A state moves one step at a time under one of 8 hidden systems, and each row is a state written as 20 numbers. Each run below is a few steps of one system.
trace 1, K443 (8 x 20):
[[  2  23  24  21  41 -22 -35 -20  17  12  16 -17  -3  39  13  25  13  -7
    6  24]
 [-31  37  36 -14   9   2 -26  -9  13  32  47  34  -4  -7   7 -18  -3   3
   24   7]
 [ -4  25 -32  -9 -21   5  -7  18  21  30  -1  23 -13 -27 -44 -38   2  34
    7 -13]
 [ -5 -20 -17  11  -8  26  11  16  15 -18 -41  -5 -15  -6 -26  30  27  54
    4 -21]
 [-29 -40  24 -14  18  32  26  22 -23 -33 -23 -11  -9  -4  28  13 -16   4
    7  -5]
 [ -7 -15  -6 -16  12 -25  25   9 -36 -11 -20 -32  16  22  -8 -39 -35 -44
   -7   1]
 [ 17   4   6   7 -14 -34   0 -49  -7  -2   6 -15  35  44 -32   6  15 -31
    1  -8]
 [ 19  -2  27  -4 -37  13 -23 -48  14   8  46  31  31 -13  28  19  12 -11
   17   2]]
trace 2, K605 (8 x 20):
[[-40 -33  22 -19   5  31  47   5 -21 -31 -19   4 -13  -5  13  12 -13   5
   10 -24]
 [-23 -25  47 -28 -13   5  20   0 -39 -23   5  -7  19   8  19  -8 -19 -36
    7   1]
 [ 23 -14  28   2  -5 -16  -9 -13 -34 -29  15 -17  44   6  -4 -17 -12 -44
  -24  24]
 [ 57  -9 -14  28  -9  -9 -22 -32   0 -13  21  -2  36 -17  11  11  -2 -27
  -28  23]
 [ 51   6 -31  17 -24  -7 -31  -5  30  28  17   3  -2 -15  42  25  14  -2
   -5  23]
 [ 13  22 -22   8  -4 -12 -29  42  28  37 -10 -11 -38   8  20  18  24  24
   -6  26]
 [-27  27 -13  12  18  -5  16  42   8   5 -27  -6 -56  11 -19  21  18  34
  -20  -2]
 [-45   8   2  -8 -12  15  57  19  -9 -17 -16  21 -39  -8 -26  15   8  20
  -15 -30]]
trace 3, K903, 8 rows:
[[ -2   7  -4  -5  20  23 -16  25  16  24  25  22 -30 -36  62   4 -18  10
    5  21]
 [-24   7 -35   0  23   4  11  43  15  15 -42 -13 -45   8 -15   2   3  43
    8 -12]
 [-34 -24  33 -18 -29  18  29  -9 -10 -23 -23  -3   3  25 -23  27  24  17
   22 -35]
 [-15 -26  16 -17  16  19  23 -28 -25 -25  18  19  24 -23  14 -22 -42 -23
   11 -17]
 [ 16   1 -40  16  53 -31  12  -9 -13  -7 -15 -29  10  16 -18 -27 -32 -28
  -15   6]
 [ 12  22  13  10 -27 -37   2 -22  -4   1   8 -14   7  44 -13  28  31 -29
  -19   9]
 [ -2  35  35 -10 -37  -1 -19   3   1  22  54  39   2 -25  15 -11   6 -14
  -14  20]
 [ 13  18 -23  13  18  11 -37  45  17  11  -3   5 -11 -34 -24 -32  -5  36
  -14  25]]
trace 4, K644, 8 rows:
[[-36   7  22 -44 -41  -4  26 -11 -19  15  18  22   7   2  -6 -28 -10 -19
   25 -23]
 [ -4   2  29   1   8  -5  -8  -7 -25 -25   4  -3  42   0 -61 -42 -12 -11
  -14   6]
 [ 35 -10  -1  38  18   0   0 -51   2 -33  12   0  27   0  -7  32   6 -13
  -26   3]
 [ 31 -12   6   1 -21  -6 -21 -20  12  16  26  -2   7   8  70  34   9 -25
    9  19]
 [ -3  20  24  -8  -1 -13 -46  57   3  26  -3 -25 -11  17  18  -9  14   7
    4  43]
 [-11  29  -8  22  25   9  -6  43  15  -4 -15   6 -42 -17 -28   9  16  45
  -28  13]
 [  6  -1 -51   0 -11  20  29   0  15   9  -1  32 -28 -42  14   4 -13  16
   -4 -23]
 [ -2 -29 -28 -35 -40  -3  21   8 -15  11 -28 -16  18   3  -4 -37 -17  -9
   28 -25]]
trace 5, K805, 8 rows:
[[  1 -18 -10  -1 -27  10  30  47 -13 -20 -31 -13 -32  -5  25  32  13   7
  -27   5]
 [-34   7  26 -11   1  -1  20  51 -20  -4 -17 -13 -40  19  29  23   8  -6
  -17  14]
 [-28  19  -4 -11  17  -8  39  22 -15   7   7   7 -47   4  43  11 -21 -27
  -17   2]
 [-10   6 -32  -7 -28  -4  56  12  -8   5  -9  12 -41  -3  23  21  -3 -13
  -20 -19]
 [-12  -6  14 -15 -56  -1  42  19 -20 -13 -10   4 -22  10  15  35  23 -14
  -24  -8]
 [ -8  -6  30   2  -4   0  28  27 -32 -32  -2  -7 -21   3  36  32   1 -30
  -39  18]
 [ -2   5 -18  16  25  -1  30  30  -3 -13 -13  -5 -49  -3  40  37  -4  -8
  -37  13]
 [-12  18 -13  -6 -24  -5  22  41   8  22 -10   2 -53   6  35  31  18   5
  -13   3]]
trace 6, K175:
[[-21 -24   0 -22  15  -9   8 -29   3  15 -17 -24   4  44  21   6  -9 -11
   56 -23]
 [-10  -5  58 -26 -33   0 -28 -12 -12   6  29   6  38   9   4 -17   4 -20
   23  14]
 [ 12  25  -9   0 -26  -5   2 -28   2   9  39  36  22 -33 -32 -33 -10 -13
  -15  -8]
 [ 26  -7 -52  25   6  -6  13 -52  24  -2 -13   1   9   8 -32  17   6  10
    6 -29]
 [ 29 -35   2  13   2  21 -43  -1  20  -5 -21 -24  22   5  13  22  18  29
   25  14]
 [  5  15   3 -11  -2   9 -51  46  16  33  15   8  -5 -31  21 -31  -6  22
   12  32]
 [-39  42 -19  -8  18  -7  12  -2  24  42  15  25 -43   0  -9 -10  -6  19
   18 -22]
 [-39 -16  17 -15 -17  19  31 -33   6  -7 -10  11  -9  22  -5  33  18  21
   34 -43]]
trace 7, K903 (8 x 20):
[[ 29   1  -8  22  39  -3 -24 -61  20   4  35  14  22  -5  25  10 -15 -14
   11   5]
 [ 22  30 -56   3  -9 -32  -3 -15  26  50  12   4 -18  10  13  -1   1 -10
    6  -4]
 [-11  20  12 -23 -42 -12 -33  17  17  44   0  -5  -1  27 -12  -9  29  19
   33   2]
 [-19  -4  33  -5  16  33 -39 -14  22   6  18  21  11 -17  -2  -4   2  40
   41  -3]
 [  6 -17 -52  16  36  19  10 -37  27   5  -9  12  -5 -18  -6   2 -19  27
   24 -31]
 [  8 -23 -40 -15 -25 -19  23 -26   6  20 -29 -23   8  35   0   3  -1 -12
   36 -34]
 [-18  -6  36 -29  -2 -14 -17 -25  -8  20  17 -10  23  36  24 -14 -11 -28
   44   2]
 [-19  33   9  10  63  -9 -21 -30  14  17  31  13  -5   3  -6 -14 -21   1
   15   4]]
trace 8, K805 (8 x 20):
[[-43 -14  40 -22   7  29   3 -27   6   4  13  20  -2   7  16   9  -1  20
   48 -27]
 [ 23 -37 -25 -17   5  -5   6 -18 -18   0  -6 -18  32  -3  36 -26 -39 -37
   20  -4]
 [  9  -4 -34  13   2 -28  19  -2  -7 -13 -41 -32   6  36 -58  -8  10  -2
  -11 -15]
 [-19  21  42   8   5 -11 -13 -39  12   5  21   6  -2  41  -3  37  28   2
   14  -2]
 [ 40   8  -9  12   4 -10 -26 -26   5  16  45  16  16 -23  48  -2 -18 -33
  -10  27]
 [ 34  12 -40  23 -18  -2  -8  25   9  -7 -13   2   1 -31 -45 -11  12  22
  -38  10]
 [-30   7  52  -3 -15  29 -23  20  13  -5   1  14  -9  -4 -28  17  35  50
   11   3]
 [-10 -16  26 -14  33  22 -23   7  -7   1  24   9  10 -27  48 -22 -35  -8
   22  18]]
trace 9, K99 (8 x 20):
[[-21  33  -9  18   8  13  12  11  19   0   4  33 -36 -24 -38  15  19  43
  -21 -10]
 [-36 -13 -14 -17 -22  20  57  10  -6 -12 -26  13 -28  -6  -9  15   3  19
    4 -40]
 [-34 -31  34 -17   4   7  39   3 -38 -39 -23 -20   8  22  -6   1 -11 -20
    0 -12]
 [-20  11  39  -2  42  -6   3 -26 -25 -19  32   9  18   3  -4 -23 -31 -33
   -7   7]
 [  7  36 -15   0  -7 -25  10 -48   6  27  46  28   3   2   5 -10 -14 -37
   -4  -8]
 [ 33  10  -9   3 -68 -19  11 -21   4  10  15   8   7   9   6  31  31 -21
  -24  -2]
 [ 30 -10  17  21 -29  19  -8  26  -8 -38  -1   4   5 -29   7  31  25   8
  -49  29]
 [  2  -1 -18  21  47  21  11  33  -1 -22  -6   8 -33 -40  25  11 -19  15
  -34  17]]
trace 10, K175 (8 x 20):
[[ -1 -14 -39 -14 -26   6  22 -35  21  30  -1  17 -12   1  29  16  -1   6
   41 -39]
 [ -6 -13  16 -24 -44  -4 -20   5   5  15 -21 -19  21  33 -34  -9  27  18
   37 -14]
 [-14   6  32  -1   9  26 -30   7   2  -8  18  24  21 -34 -43 -37  -6  31
    8   7]
 [ -2  -7 -47   0  30  15  17 -34  13  10   8  24  -4 -27   7 -19 -37   4
   23 -28]
 [  4 -22 -19 -13  -3 -13  -7 -34  16  26 -17 -24  14  43  13  11   4  -2
   58 -22]
 [  0   2  53 -15 -28   7 -52   2   5  14  24   4  33   2  -6 -15  19  11
   26  20]
 [  1  24 -14  -3 -12  12  -7 -14  15  17  34  45   4 -48 -23 -32 -11  13
   -4  -8]
 [  2  -8 -53   7   8   0  21 -43  26  14 -22   1  -7  12 -22  10   0  22
   29 -42]]
trace 11, K99, 8 rows:
[[  2 -15 -48 -16   4  10   1  14  16  32 -10  -2 -24 -20  52  -7 -24   8
   33  -9]
 [ -1 -12  -1 -11  -1 -24 -15  31  -3  14 -36 -49  -2  49   9   0   9  -3
   21  12]
 [-12  13  38   7  27   2 -49  11  11   1   5  -9  14   8 -41 -19  14  32
   14  21]
 [ -8   9 -32  -9   5  15  -7 -15  24  26   7  28   1 -30 -28 -35 -15  34
   29 -25]
 [ 11 -38 -38 -18 -34   0  20 -22   4   9 -32 -20  17  19   2   3   0   1
   37 -35]
 [ 12 -40  43  -6  -2  12 -32  -3 -14 -21  -7 -28  42  15  16   3   3  -4
   18  19]
 [ 17   7  -1   5  39   6 -48   9   6  14  28   5  19 -32  12 -42 -31  -1
    5  30]
 [ 25  14 -63   4   6 -24 -12 -18  30  48   1  -7  -9  12  11  -8  -6  -3
   21  -8]]
trace 12, K697 (8 x 20):
[[-15   7   7  20  43  18   2 -40   7 -24   8  23   8 -13 -50   1  -6  26
    2 -17]
 [ 12 -36   0   2   5  25   8 -64   4 -14  18  21  32 -16  24  13 -18  -8
   27 -23]
 [ 30 -38  -4 -15 -22 -11  -5 -18 -23 -12 -10 -28  51  13   3 -25 -17 -35
   12   1]
 [ 16  -6 -10  10 -30 -27  12  -5  -8 -16 -32 -31  17  42 -45  13  27 -10
  -19  -4]
 [  0  11 -11  -8 -66   1  18  -5  19  16  -3  18 -21   8  -8  35  41  19
    2 -22]
 [  1   8 -30 -23 -35   9 -17  32  21  41  -3  15 -11 -28  -2 -33   3  31
   24  -5]
 [ -1  -2 -16  12  43  14 -39  30  20   7 -28 -19  -5  -6 -23 -23  -3  47
   21  12]
 [-30 -22  41   6  35  34 -11 -10   9 -21  -9  -2  -4  10   8  30   8  34
   27  -6]]
trace 13, K605 (8 x 20):
[[-19 -30   7 -14  23  33 -21  27  14   9 -17  -7 -11 -10  31  -3 -10  35
   42   2]
 [-35  -9  10  -5  64  -7  14   7 -16  -7 -16 -26 -18  32  23  -1 -26 -14
   17   0]
 [-22  16  18  -3  13 -27  40 -40 -26 -12  17   5   0  33 -11   8  -9 -43
  -13 -15]
 [ 10  23  19  -6 -51 -11  -1 -29 -10   2  39  29  35 -12 -33 -19   8 -24
  -17  -2]
 [ 43 -10 -15   3 -29  10 -44   6  13   9   5   2  39 -33 -24 -32   3  17
    3  15]
 [ 28 -28 -35  18  35  17 -33  -2  31   6 -20 -18   1  -8  24  12  -3  33
   24   8]
 [-22   5  -8   3  46  -3   4  -6  19  21   1  -4 -43  22  52  33  -8   3
   22  -2]
 [-44  45  14 -16   2 -30  26  13  -9  25  11   3 -36  35  -7  -5   2 -18
   -4  -5]]
trace 14, K697, 8 rows:
[[ 32 -12 -10  12 -30 -26   8  -2  -7 -11 -21 -34   6  39   6  33  25 -24
  -20  10]
 [ -1  16   3 -15 -73  -8  19  33   1  14  -5   7 -25   5  -1  21  37   3
  -18  -3]
 [-13  31 -36 -12 -18  -3   1  46  17  39  -7  12 -40 -19 -15 -26   1  29
    1  -3]
 [ -1  12 -19  18  50  18 -37  25  33  20  -3   1 -27 -16  10  -2  -3  46
   15  17]
 [-26 -20  48   2  43  38 -25  11   0 -18   6   3   0 -13  27  10  -8  23
   19  17]
 [-43 -11  41 -19  34   5  22 -15 -31 -23   5  -3  14  17  -4 -17 -29 -23
   15 -12]
 [  0  17   4   5  18 -32  16 -62  -7   2  24   0  21  35 -15  -3 -10 -45
    2 -12]
 [ 43  11   0  17 -40 -14  -7 -39   2  -4  35  18  28 -11  -1  15  15 -26
  -28  11]]
trace 15, K644 (8 x 20):
[[  9   3  -1   1 -12 -20 -13  56 -19 -11 -30 -36   7  12 -40 -27   8   2
  -30  26]
 [ -1  -8   2  27   4  26  28   4   1 -43 -18   9 -20 -16 -13  49  23  28
  -35 -10]
 [  0 -21 -11 -16 -11  16  27   2 -11   3  15  17 -13 -28  70  10 -28 -26
    0  -4]
 [-10   3  -2 -25 -17 -33  11  41 -30   9 -21 -34   2  32 -12 -35  -9 -32
   -4   9]
 [-24  13  36  16  -8   5  23   7 -12 -38 -12   7  -9  10 -51  26  30  18
  -34  -7]
 [ 11  -7   8   7  -2  25  17 -19  -8 -21  37  37   0 -46  39  14 -19 -17
  -27   5]
 [ 35  -8 -26  -9 -19 -32  -2  15 -18  12  -5 -30  17  14  26 -24 -18 -47
  -13  21]
 [ -6   0  29   7 -30  -9   1  26  -7 -20 -29 -24  -6  34 -28  34  42  16
  -21   8]]
trace 16, K443, 8 rows:
[[ 18   8 -53  14  39 -31  -7 -26  11  20 -13 -23  12  22 -26 -29 -19 -11
   11  -5]
 [-11   1  22  -3  -7  -1 -24 -33  25  22   2  -2   3  38   6  34  31  21
   44 -11]
 [-13  -7  36 -25 -16  28 -33  24  -2  12  21  21  15 -35  14 -29  -9  17
   25  15]
 [ 18  -8 -48  11  25   3  -7  15   4  -4 -25 -13  10 -22 -45 -43 -24  21
   -3  -2]
 [-12 -25 -11  11  32   7   9 -33  16 -11 -33 -22  -7  34  -1  36  11  24
   34 -25]
 [-31 -23  45 -38 -11  12  -7   9 -15   8   5  -6  11  13  37  -9 -12 -10
   39   1]
 [ 21  -1  -9  -9  -6 -16 -23  14 -18   2  -3 -17  40  -5 -43 -62 -20 -15
   -5  11]
 [ 23 -13 -19  29  16   2  -7 -62  21 -11  -6  -3  24  11 -31  20  12  15
   14 -19]]

Which system made each run below?
trace 17, 2 rows:
[[-16  23  21 -15   4 -40 -15 -15  -3  30  10 -18   5  57   0  -8   4 -31
   21   6]
 [-21  43  37   3  16  -8 -28 -27  13  19  47  30   2   3 -22  -8   9   5
    8   9]]
 | K903
trace 18:
[[-23  26  22  16  38  27 -12   9  18   0  30  33 -35 -30  22  19  -1  27
   -8  14]
 [-18  -9  20  -6  47  24  -1   0 -16 -12  25  19   2 -34  33 -21 -43 -12
    3  10]]
 | K697
trace 19:
[[ 10  12   9  26 -18  10  26 -18   3 -27  15  24 -17 -13   6  55  24  -1
  -43  -1]
 [ 21 -10   0 -18 -40   5  -4  21  -9  12  24   9   4 -31  62  -5 -16 -29
  -10  21]]
 | K644
trace 20:
[[  8  13 -15 -12 -24 -25 -33  -5  28  50  -3 -15  -2  36   6   1  23   8
   38   2]
 [ 11  -3  17  -5 -39  10 -43  27  14   8 -15 -10  20   0 -38 -11  34  38
   15  11]]
 | K99
trace 21, 2 rows:
[[  2   4   9  10 -15 -12  42 -55 -14 -25  22  16  11  12  -6  30   3 -36
  -23 -20]
 [ 48 -31 -13  16 -39  -3   5 -14 -13 -33 -15 -19  34   0  -8  18  14 -19
  -30   7]]
 | K175
trace 22:
[[  3 -30  -8  -2  25  14 -20 -16  -1 -13 -22 -18  41   2 -40 -36 -17  18
   33 -10]
 [  3 -41 -11  -7  17  13  -8 -41   8  -1 -17 -17  33  17  -2  -6 -13  10
   55 -24]]
 | K443
trace 23:
[[-23 -38  -8 -22 -11  39  25  22   2  -6 -27   4 -16 -22  21   5  -7  28
   26 -24]
 [-22 -31   9 -20  30  -4  12  22 -30 -16 -30 -41  10  26   6 -25 -29 -20
   18   2]]
 | K99
trace 24, 2 rows:
[[ 26  35 -25  10 -26 -37 -25   8  20  36  -1 -13  -8  26 -18   4  27   0
   -9  14]
 [-10  49  39   2 -25 -10 -18  -2   4  16  45  35  -3  -9 -20  -5  21  -3
  -22  17]]
 | K805
trace 25 (2 x 20):
[[ 31 -40  -5   2 -29  12  16 -42  -6 -21   8   5  29  -9  41  34  -2 -24
   -1  -9]
 [  2 -21  32 -18  -4 -12 -18  23 -23   1  -4 -36  13  29  47  -2  -4 -29
   11  29]]
 | K644
trace 26:
[[ 28   1  -8  12 -36  27  -9  -7  23   5  27  35  -4 -46  31  29  14  17
  -15   7]
 [ 15 -17  12  -7 -41  22 -23  60  -9 -14 -14  -6   5 -35  -4 -11  11  22
  -18  27]]
 | K805
trace 27:
[[ 25  10   6   1  14 -25 -35  -9  -9  16  32  -8  30   1  19 -37 -26 -40
   -4  33]
 [ 19  42  -6  32  30 -24 -41   4  26  21  15  -6 -16  14  -5  12  16   7
  -19  33]]
 | K903
trace 28, 2 rows:
[[-10   0  16   0   2  27 -34   5  34  25  11  14 -22 -11  42  30  18  40
   35   6]
 [-29   8   1 -35 -44  14   2  31  10  36   2  24 -25 -17  10 -17   6  26
   28 -11]]
 | K175
trace 29 (2 x 20):
[[ 43 -39  -4  25  32   7 -21 -25  -7 -33  -2 -22  40  -4  20  10 -14 -16
  -12  22]
 [ 27   8 -28  17   7 -24  10 -13   6  13  12  -6 -22  12  59  35  -3 -33
  -22  15]]
 | K903
trace 30, 2 rows:
[[  8 -14  48  -3  -7  -7 -17 -45 -18 -20  23  -4  52  20  -7  -2   2 -33
    8   7]
 [ 32  -4 -17  -2 -11  -1 -20 -48  12  18  41  23  37 -22  15 -24 -21 -23
   15  -2]]
 | K443
trace 31 (2 x 20):
[[  5 -41  20  17  17  18  26 -30 -17 -50 -12  -9  14   6  17  44   0 -10
  -14  -6]
 [ 30 -17 -19  20  23  -8 -19  13   8  -3 -22 -39 -10  22  45  36   8  -4
   -8  27]]
 | K805
trace 32:
[[-34  15  27 -13   8  -2  43 -12 -24  -9  32  25 -20  -3  23   5 -22 -37
  -17  -8]
 [ 12   2   7 -25 -55 -24  11   3 -28   2   7  -4  33   9 -26 -37  -4 -38
  -12   0]]
 | K605
trace 33:
[[ 22 -24  20  -7   5  -3 -24 -13 -22 -10  25 -12  45  -3  32 -24 -27 -40
    3  25]
 [ 11  -6   8  13  -2 -25  20   1 -34 -39 -19 -27  20  25 -39   0   1 -28
  -41   7]]
 | K697
